One turn sends every row of this set to another row. A few are shown first. Where does it send the rows asked after them?
pepud: 51, -18, -410, -101, 147, -82, -200, 6, 199, 337, -179, -83, 60, 50, 49, 91, -290, 28
redog: -201, 43, -250, 8, 35, -69, 231, -41, 88, 227, -61, 27, 59, -171, 265, -144, -292, 93
bavu: -350, -45, -194, -159, -168, 126, 129, 104, 111, 91, -190, -144, -67, 160, -63, -125, -268, 142
degek: -19, 133, -428, -108, -95, 48, -275, 118, 42, 169, -284, -53, 223, -62, 43, 87, -223, 21
zev: -291, 268, 79, -65, 114, -78, 207, -29, 77, 109, -170, -28, 113, -44, -78, -66, -108, 34
Sono: -76, 107, -365, -102, 197, 99, 6, -22, -126, -34, -255, -101, 36, 81, 378, 174, -190, 67
larab: -226, -35, 123, -70, 261, 49, 164, 47, 37, -85, -244, -124, 92, 41, 187, 67, -108, 48
Roba: -101, -143, -183, -87, -9, -42, 149, -193, 102, 42, 31, -89, 259, -45, 138, -148, -88, -10
lubo: -194, -24, -56, 18, -4, -55, -234, 113, -141, 179, -26, -26, 147, -62, 46, -11, -294, 5
Lazib: -238, 235, -37, -146, -154, 48, 73, -40, 2, -21, -60, -72, 117, 106, -150, -141, -55, 47
fise: -42, 141, -350, -28, 72, 2, 95, -10, 397, 80, -262, -92, 10, 80, 4, -215, -206, -86
lidab: -172, 83, -145, -34, 219, 110, 48, 116, 9, 422, -189, -6, 93, 32, -216, -100, -151, 101
zanud: -210, 8, -244, -64, 154, 94, -227, 166, 126, -56, -427, -205, 78, 4, 142, -179, -74, 16
gusuz: 21, 21, -478, -204, 168, 179, 23, 53, 235, -6, -284, -99, -145, 107, 88, 2, -296, 65
gemif: -264, 366, -19, -67, -43, -26, -37, 68, -65, -13, -108, 49, 86, -58, 32, -61, -233, -44
fosa: -186, -44, -445, -156, 225, 58, 221, -111, 94, 247, -279, -127, -22, -37, 18, 2, -349, 75
tukov: -106, 36, -72, -180, 140, 227, -140, 55, 3, -59, -109, -90, 249, 173, -96, 34, -22, -158
nosa: -40, 163, -194, 21, 346, 130, 58, 4, 60, 202, -226, -104, 101, -113, 176, 253, -13, 79
Zemir: -388, 117, -44, 13, 203, 51, -67, 56, 2, 212, -91, 69, -66, -64, 204, 143, -65, -31
zemi: -156, 68, -261, -121, -154, 5, 99, -25, 61, -87, -83, -22, 126, 30, 418, -65, -192, 35
muz: 223, 202, -106, -108, 223, 130, 80, -57, 62, -19, -178, 45, 23, -8, 216, -121, -203, 70
gazuf: -288, -7, -246, -123, -146, 13, -220, 129, -4, -11, -304, 60, 118, 78, 11, -151, -59, 45
sedu: -40, 7, -341, -305, 45, 317, 165, -74, 197, 73, -256, -156, 49, 7, -128, 44, -141, 88
Datez: 197, -23, -244, -122, 325, 78, -63, -61, 70, 60, -171, -122, 63, 132, 200, 137, -54, 132
vere: 13, -87, -11, -372, 140, 219, -134, -50, -29, 189, -204, -135, 72, -66, 30, -129, -228, 184
kaziz: -27, -139, -400, -165, 23, -49, -136, -161, -38, 165, -149, -192, 259, 124, 23, 63, -147, 15
zug: -226, -116, 34, -359, 109, 158, 163, -112, 84, 111, -218, 41, 32, -12, -83, -52, -120, 108
purav: -330, 89, -141, -127, 135, 158, -118, 29, 203, 356, -98, -257, -133, 41, 171, 107, -128, 33
gerif: -243, 303, -127, -232, 60, 168, 23, 251, 71, 117, -383, 25, 31, 162, 155, 97, -259, 20
gilu: 98, 192, -194, -58, -44, -25, -143, -102, 177, 299, 47, -74, 82, 145, 148, 25, -145, -34

vere -> purav
Zemir -> gazuf
And these:
muz -> gilu
pepud -> gusuz
fosa -> Sono
lubo -> bavu
Roba -> redog
lidab -> gerif
Lazib -> zev
nosa -> degek

One turn sends every row of this set to another row. A few are shown first. Where does it send the rows asked after them?
malu: 86, -120, 41, -174, 83, 103, 84, 123, 213, 119, 247, 256, -235, 11, 370, 77, 25, -31, 181, 68, 26, -73, -380, 68, -24
zepu: 147, -95, -51, -168, 200, 155, 20, -2, 121, 128, 245, 110, -358, 9, 365, 76, -12, 4, 256, 75, -105, -126, -384, -36, 83
tulek: -90, 107, -200, -175, 38, 104, -11, 47, 237, 24, -27, -5, 21, -125, 207, 265, -42, -224, 17, -169, -244, 76, -59, 160, 323
lutof: -23, -23, 170, -96, 172, 84, 141, 225, 75, -44, -113, -177, 22, 184, 19, 276, -10, -191, 156, 200, -102, -155, -100, 174, 240
bege: -106, 185, -107, -51, 71, 5, -95, -193, 151, -96, -143, -47, -224, -17, 115, 262, 203, -190, 243, 60, -14, 98, -281, -343, -27
deneb: -34, 70, -92, -159, 18, 43, -97, 101, 187, 88, -217, -49, -42, 87, 113, 267, -33, -146, 26, -85, -173, 50, 19, 202, 338
romi: 18, -89, 99, -117, 112, 121, 190, 238, 270, 198, 146, 189, -274, 78, 344, -12, 27, -34, 158, 11, 113, -117, -221, 15, -60
ril: 70, -33, -13, -57, 225, 67, 10, 124, 186, 114, 298, 100, -361, 44, 397, 12, -23, 67, 276, 39, -11, -140, -266, 7, 88
kuban: -102, -47, 25, -136, 272, 127, 66, 193, 85, -90, -88, -52, -19, 37, 6, 257, -23, -414, 22, 165, -119, -163, -212, 98, 269
vupar: -36, -29, 86, -46, 108, 8, 84, 237, 267, 80, 279, 221, -235, 45, 370, 11, 32, -3, 209, 69, 124, -95, -241, 69, -30
Midum: 102, -107, 1, -100, 221, 184, 134, 110, 170, 207, 185, 66, -380, 90, 366, -27, -34, 14, 253, 22, -37, -163, -241, -56, 51
fome: -87, 132, -15, -110, 89, 123, 256, 36, 148, -93, 137, -205, 133, -148, 215, 300, -18, -147, 212, -35, -278, -19, -93, 96, 191
vedop: -85, 150, -124, -150, 19, 113, 140, 37, 205, -21, 73, -118, 98, -167, 233, 276, -32, -161, 125, -144, -294, 72, -60, 124, 254
giv: -47, -31, 102, -119, 164, 56, 6, 228, 74, 0, -219, -86, -41, 211, 2, 276, -1, -235, 49, 149, -70, -108, -95, 198, 293
Telo: -138, 231, -154, 78, 171, -53, -186, -117, 148, -82, -90, -87, -330, 14, 144, 160, 145, -131, 274, 25, 14, 41, -156, -319, 64
nulu: 102, -8, -110, -69, 260, 183, 47, -44, 108, 166, 100, -83, -460, 59, 311, 17, 6, 9, 313, 0, -122, -138, -207, -214, 111
fota: -237, 151, 71, 26, 10, -101, 14, 129, 304, -78, -23, 177, -125, 43, 181, 123, 184, -180, 148, 70, 236, 76, -169, -134, -151
gapam: -178, 197, -57, 10, 4, 1, 21, -47, 240, 9, -216, -8, -195, 34, 134, 135, 191, -202, 155, -28, 136, 111, -91, -306, -109
zep: -221, 235, -52, 77, 68, -105, -122, -25, 238, -111, -131, 23, -196, 23, 125, 175, 196, -188, 194, 43, 147, 95, -130, -266, -68
noter: -93, 40, -166, -180, 111, 108, -75, 112, 207, 27, -117, 68, -34, -45, 128, 262, -42, -336, -45, -102, -186, 12, -121, 168, 344
rin: 21, 114, -167, -71, 188, 79, -125, -231, 69, -23, -36, -93, -351, 0, 179, 201, 131, -116, 295, 68, -132, -2, -307, -325, 84
tolib: -16, 43, 156, -98, 121, 85, 218, 141, 69, -56, -25, -264, 55, 121, 98, 273, -17, -84, 241, 160, -173, -116, -64, 155, 202
Migo: -170, 171, -3, -53, -35, -36, -13, -72, 235, -95, -131, 98, -97, -10, 145, 230, 227, -224, 157, 60, 115, 146, -267, -235, -141
Vut: -110, 194, -133, 15, 122, 49, -20, -149, 161, 30, -181, -145, -306, 41, 144, 125, 167, -136, 261, -32, -13, 48, -109, -388, -12
mov: 63, 42, -136, -15, 280, 71, -108, -17, 115, 91, 213, -28, -447, 36, 346, 46, 15, 40, 325, 34, -105, -138, -238, -125, 168
Duve: 3, 104, -161, 4, 220, 123, -6, -157, 103, 77, -53, -179, -427, 50, 222, 87, 76, -47, 313, -17, -108, -67, -164, -337, 77
pova: -36, -42, 121, -156, -26, 39, 113, 163, 279, 51, 133, 316, -118, 12, 316, 118, 106, -111, 141, 58, 137, 21, -337, 53, -137
Somil: -50, 5, -8, -144, 93, 42, -97, 174, 150, 65, -267, -29, -42, 177, 34, 258, -25, -210, 8, 19, -102, -31, -35, 194, 327
rotuz: -135, 77, 99, -113, -76, -21, 89, 70, 285, -38, -16, 243, -60, -14, 221, 189, 179, -194, 119, 58, 178, 105, -282, -85, -175
kipu: -91, 62, 77, -91, 175, 124, 297, 88, 83, -146, 107, -239, 95, -82, 115, 295, -4, -220, 207, 117, -215, -117, -153, 70, 170
giku: 5, 91, 94, -98, 58, 76, 207, 81, 108, -35, 8, -309, 88, 43, 159, 284, -27, -2, 256, 40, -229, -39, -16, 169, 201
nuv: -12, 149, -178, 21, 249, 12, -174, -115, 113, 13, 70, -110, -418, 25, 240, 106, 79, -26, 321, 25, -93, -52, -208, -267, 151
finu: -101, -9, 123, -98, 17, 42, 170, 237, 321, 140, 13, 231, -164, 76, 277, 17, 95, -128, 116, 7, 219, -6, -169, -34, -153
Tefe: -104, -15, 97, -105, 250, 126, 215, 170, 72, -124, 4, -152, 50, -3, 42, 284, -6, -331, 152, 187, -152, -176, -220, 64, 206
Gibim: -142, 47, 124, -14, 22, -56, 91, 249, 316, -5, 143, 239, -140, 35, 276, 55, 115, -87, 163, 76, 227, 0, -200, 13, -132
num: -30, 124, -102, -148, -23, 67, -16, 41, 196, 62, -125, -152, 21, 27, 188, 266, -32, -41, 111, -133, -228, 91, 56, 193, 306
daka: -192, 106, 57, -47, -27, -5, 117, 128, 319, 54, -133, 149, -138, 53, 183, 93, 165, -192, 102, -28, 220, 79, -107, -160, -176
Pelel: 137, -17, -153, -122, 229, 141, -85, -142, 64, 73, 126, -37, -412, 5, 279, 132, 44, -44, 318, 67, -170, -94, -376, -192, 130
Nidep: 1, 127, -23, -137, -7, 78, 118, 41, 166, 20, -40, -242, 68, 6, 203, 279, -30, 17, 193, -65, -269, 56, 35, 172, 256
Defod: -97, -20, -76, -155, 207, 107, -49, 189, 133, -2, -151, 59, -57, 24, 34, 258, -32, -429, -42, 46, -126, -77, -186, 141, 330

rotuz -> zepu
Nidep -> Somil
And these:
Telo -> Gibim
gapam -> romi
Tefe -> vedop

One turn sends every row of this set to another row. A few are shown first. Where does it send the rows asked after them?
gur: -20, -167, 187, -237, 39, -25, -55, 96, -175, 147, -151, 86, -182, 61
tudu: 157, -14, -54, 7, 200, -176, -182, -44, 174, -70, -34, 35, 85, -133
fezi: 102, 4, 395, 73, 223, 99, 15, 218, -166, 61, -18, 97, 43, -62
bovem: -204, -102, -19, 67, 86, -186, 11, 215, 137, 137, 18, -42, -231, 100
fopu: 72, 66, 89, 151, -59, -25, -112, -100, -23, 0, -16, 88, 232, -116
pon: -14, 175, 6, -71, -29, -61, -38, 44, -245, 92, -47, -71, 69, -222
siku: 24, -83, -48, -119, 132, -208, -170, 178, 31, -52, -113, -210, -20, -247
guz: 70, -83, -75, -121, 86, -193, -212, 167, -72, -13, -34, -211, 19, -192
daso: -50, -212, 149, -197, -22, -83, -60, 46, -145, 109, -45, 75, -252, 79
Ladi: 120, -98, -46, -76, 138, -163, -156, 168, -16, 34, 33, -211, -27, -303
Fam: 11, -16, 472, 51, 215, -21, -8, 157, -95, 106, -82, 113, -15, 49
poro: -31, -175, 154, -152, 12, -72, -112, 136, -252, 113, -64, 161, -163, 128
vupuf: -180, -176, 202, -112, 51, -4, -33, 46, -143, 155, -99, 106, -267, 4
Nirez: 242, -53, 37, 2, 206, -155, -174, -53, 178, 63, -39, 14, 136, -88
tebeb: -108, -158, -122, -9, -26, -201, -62, 106, 123, 129, 151, 110, -197, 29
bos: 121, 28, 349, 64, 237, 10, 4, 214, -189, -12, -24, 225, -39, -51
gela: 112, -21, 79, 10, 168, -220, -194, -57, 222, -57, -11, 47, 127, -128
fomo: -93, 136, 0, -88, -34, -39, -53, 98, -212, 118, -103, -156, 87, -166
fizo: 86, 0, 81, 122, -86, 48, -70, -148, -40, 80, -68, 113, 140, -190
voba: 33, -200, 190, -241, 11, -90, -64, 95, -143, 93, -152, 175, -193, -44
gegi: -129, -181, -119, 9, -1, -139, -13, 140, 150, 64, 55, 62, -267, 15
befen: -120, -94, -167, 41, 96, -115, -23, 197, 48, 58, 69, 112, -297, 61
badan: -28, 90, 132, 112, -18, 35, -119, -135, -43, 59, 13, 103, 196, -141
voga: -50, -11, 225, 269, 275, -71, 46, 266, 168, -3, 69, 19, -98, -49
paza: 160, -11, 334, 57, 218, 59, 38, 286, -151, 77, -116, 69, 73, -60
kodun: 18, 136, -2, -66, -114, -142, 3, 78, -180, 188, -32, -131, 48, -175
kupo: -109, -95, -133, 72, 82, -123, 9, 126, 152, 71, 150, 5, -248, 64
Runo: 4, 56, 12, 279, 204, -30, 64, 276, 119, 84, 177, 40, 37, -42
ribaz: 72, 47, 166, 298, 222, -18, 89, 272, 104, 4, 102, -28, 22, 39
nisi: 51, 6, 81, 287, 180, -121, 18, 359, 104, -25, 96, 62, -9, 83
visaf: 20, 67, 116, 253, 185, -109, 77, 268, 182, 39, 175, 38, 5, 18
mivu: 134, -8, 420, -5, 183, 43, 46, 155, -185, 26, -103, 94, -39, -24

kodun -> fizo
vupuf -> Fam
And these:
fezi -> visaf
mivu -> ribaz
bos -> nisi
fopu -> tudu
fomo -> badan
Runo -> tebeb

One turn sends every row of this set to another row. A few are shown first. Where does it send the rows asked after them?
nore: 67, -237, -67, -212, 323, -114, -129, 255, -56, -305, 126, 171, -54, -83, 163, -169, -151, -51, 203, -30
vebi: 286, -356, -2, -34, 78, -57, 180, 308, 37, -427, -4, 67, -202, 125, 268, -173, 150, -98, -141, 19
Pigen: -58, -326, -159, 41, 188, 152, 167, 92, -178, -146, -12, 56, -340, -212, -17, -265, 374, -236, -138, 62
Gika: 160, -16, -101, -30, 297, -39, 226, 223, -195, -230, -146, 205, -155, 45, 47, 78, 247, 73, 37, -72
rom: 66, -273, -33, -158, -7, -57, 58, 248, 28, -520, -3, 162, -157, 37, 298, -93, -62, -5, 89, -47
puzad: 78, -167, -143, 80, 180, 135, 103, 181, -217, -205, 28, -19, -358, -78, 44, -226, 366, -301, -198, 126
mefo: -78, -346, -64, -201, 191, -40, -76, 331, -141, -221, 53, 13, -180, -33, 93, -513, 314, -128, 231, 106
Rus: 19, -174, -13, 178, 171, -81, 179, 333, -197, -159, -45, 106, -226, -153, 137, -266, 549, 38, 117, -96
gisun: 30, -392, -75, 71, 173, -119, -263, 240, -236, -204, 192, 122, -120, -213, 307, -229, 261, -322, 44, -45
pamo: -279, -54, -96, -53, 186, -109, 177, 39, -156, -135, 60, 194, -156, -93, 236, 31, 240, -146, 119, 40
Tal: 107, -144, -360, -80, 70, -183, 217, 162, -346, -369, -58, 48, -99, 101, 103, -372, 258, -133, 170, -71
leniv: 20, -396, -106, -22, -21, -146, -191, 180, -219, -359, 200, 162, -22, -216, 182, -196, 223, -291, 93, 67
tiguk: 212, -316, -97, -72, 227, -133, 171, 278, -95, -505, 47, 93, -159, -68, 10, -469, 284, -78, -104, -21
dened: 151, -145, 65, -133, 145, 53, 241, 154, 17, -330, -162, 112, -201, 18, 290, -6, 78, 30, -42, 2
Pim: 186, -182, -75, 116, 420, -289, 11, 293, -215, -150, -80, 96, -177, -126, 309, -12, 168, -208, 65, -184
tur: 26, -493, -142, -152, 302, 21, 93, 73, -86, -226, -75, 78, -174, -301, -48, -192, -30, -146, 109, 1
zuka: -31, -224, -75, -62, 136, 4, -136, 363, -62, 54, -72, 260, -190, -161, 3, -20, 208, -83, 258, 11
dun: -238, -69, -248, -97, 85, -73, 84, 50, -292, -104, 19, 199, -93, 37, 224, -83, 324, -185, 217, 3

dun -> Pigen
rom -> dened
And these:
Tal -> tur
Rus -> mefo
tiguk -> nore
puzad -> leniv

